Each path is a new rotation, seen through one point. The rows after it are directions, each followed by how far the rotation turns it, in degrees a step (0 if it stays put).
Each turn is a multiple of 5 degrees from 10 to 175, or 0.
Each row of a path follows its step; steps can be skipped.
Rotation 1:
step 0: [-23  38  -3 -30   8 -10  -5 -26  20  26 -28  31 -12 -32  -6  25  -8  -1
  -7  21  13  15  10  -6   8  -2  13  -9 -43 -45 -15 -18  -5   0 -13 -20
  -6   1  21  45   7 -10 -10]
step 1: [-22  -7   5  37   7   0  17  -4  12 -32  -3 -30 -23 -12  -8  20  19 -19
  18  -1 -43  16   8 -13  19 -14  23  14  14  -7  24  -1  31  11  27 -11
 -45  32 -13  16  36  -2  10]
step 2: [  2 -14  -6 -15  25   2 -15 -18 -20 -35  34  -7  24  11  11 -24  -4  23
  28   6  36  39  -8  25  13  -9   5  13   4  23 -13  -9 -18   6 -30  -3
  -1  37  -6   6   5   6  50]
step 3: [  1  15 -20 -20  -6 -18   0 -17 -14  12  -7  -5 -11  23   8  -1   3  40
 -14 -11 -26   0  -2 -37 -11   0   4  -6  -4  10 -12  21  16 -11  23  35
  17  15  16 -30 -27  69  17]
step 4: [-19 -23  14  19 -13 -14   9  21  22  12  -7  31   7  33  42  11 -22   2
   5  -6 -22 -14 -37  -6 -21  10   1  -3  28  24  -4 -11  11   6 -39  19
  27 -28 -45   6   2  -8 -13]
step 5: [ 30  -4  -5  14 -29   5 -16 -12  14  30   0   5  19   7 -36   4   8  -4
 -22  -4  26  35 -14 -23   7  23 -11 -30 -44 -34  -9  -2 -13  16  10  22
  11  -7 -30   7   5 -39 -15]
step 6: [ -2  14 -12  -2 -27  16  -3  -4 -21  -6 -42   3 -10  33 -17  15   7 -28
 -26  30 -24  11 -19  29  21 -21   1  23  15  -5   6 -13  18  -3  27 -44
 -10  20  22   4   2 -19 -40]
step 7: [-17 -16  28 -22  -8   5  26  20  14  -3  17 -10  25 -24  18  -9  29  -6
  16   4  11   1  11  20  12 -68  -3  13  18 -22  15   4 -46  16   6   6
   0  36   2 -15   1 -16  12]
step 8: [-19  19   2 -37  38 -16  -2 -29   9 -27  -6 -15  -1 -29 -43  10   2  33
   3  20  25  -2 -34  13 -19   8  -3  -2  19  -1  13  13   9   4  15  15
  -5 -32  16 -38  -6  20  24]
step 9: [ -5 -13  -6  48  -5  19   8  16 -47  21   7   1  -1  -7  15  32   4  -4
   5  -5  -7  -9  12 -15  16  20  14  24  33  33  19  17  16  10 -21  25
  12 -43  11 -20  -8  13  31]
step 10: [  4  40 -17 -10  -5   7 -14  30  -8   1 -11  -9   0 -20   0 -37  16 -10
  -5 -18  13  -2 -13   3   7  18   0 -39 -23  15 -26 -13  -7   4 -62  31
  18 -12 -15  30 -26 -12  -9]
Speeds:
[  4   8 -11  -4  -2   2   0  -4  -1   8   3  -5  -5  12   8  15   0   0
  -6   8   6  -1   8   1  10   3   5  13  -5   6   1   3  -8   3   2  -4
   7  -3  10   6  -9   5  -2] -> 115
[  6   7   3  -3   8   0   3  -7   0   1 -15   8  -6   3  -4  -7   3  -2
   9  -2  -1  -3 -10  -2   1  13  -2  -3   0  -6   1   6  -4   0  16   8
  -2   5   9   9 -11  -2   6] -> 140
[ -4  -2   1   7   1   2  -5  16   1   2   1   6   8   1   6   5   5  10
   1  -2  -5  -5  -8  -5  11   1  -8  -1   4   4  -8  -3  -8  -2   7 -16
   1  -4   4   4   4  -6  15] -> 145
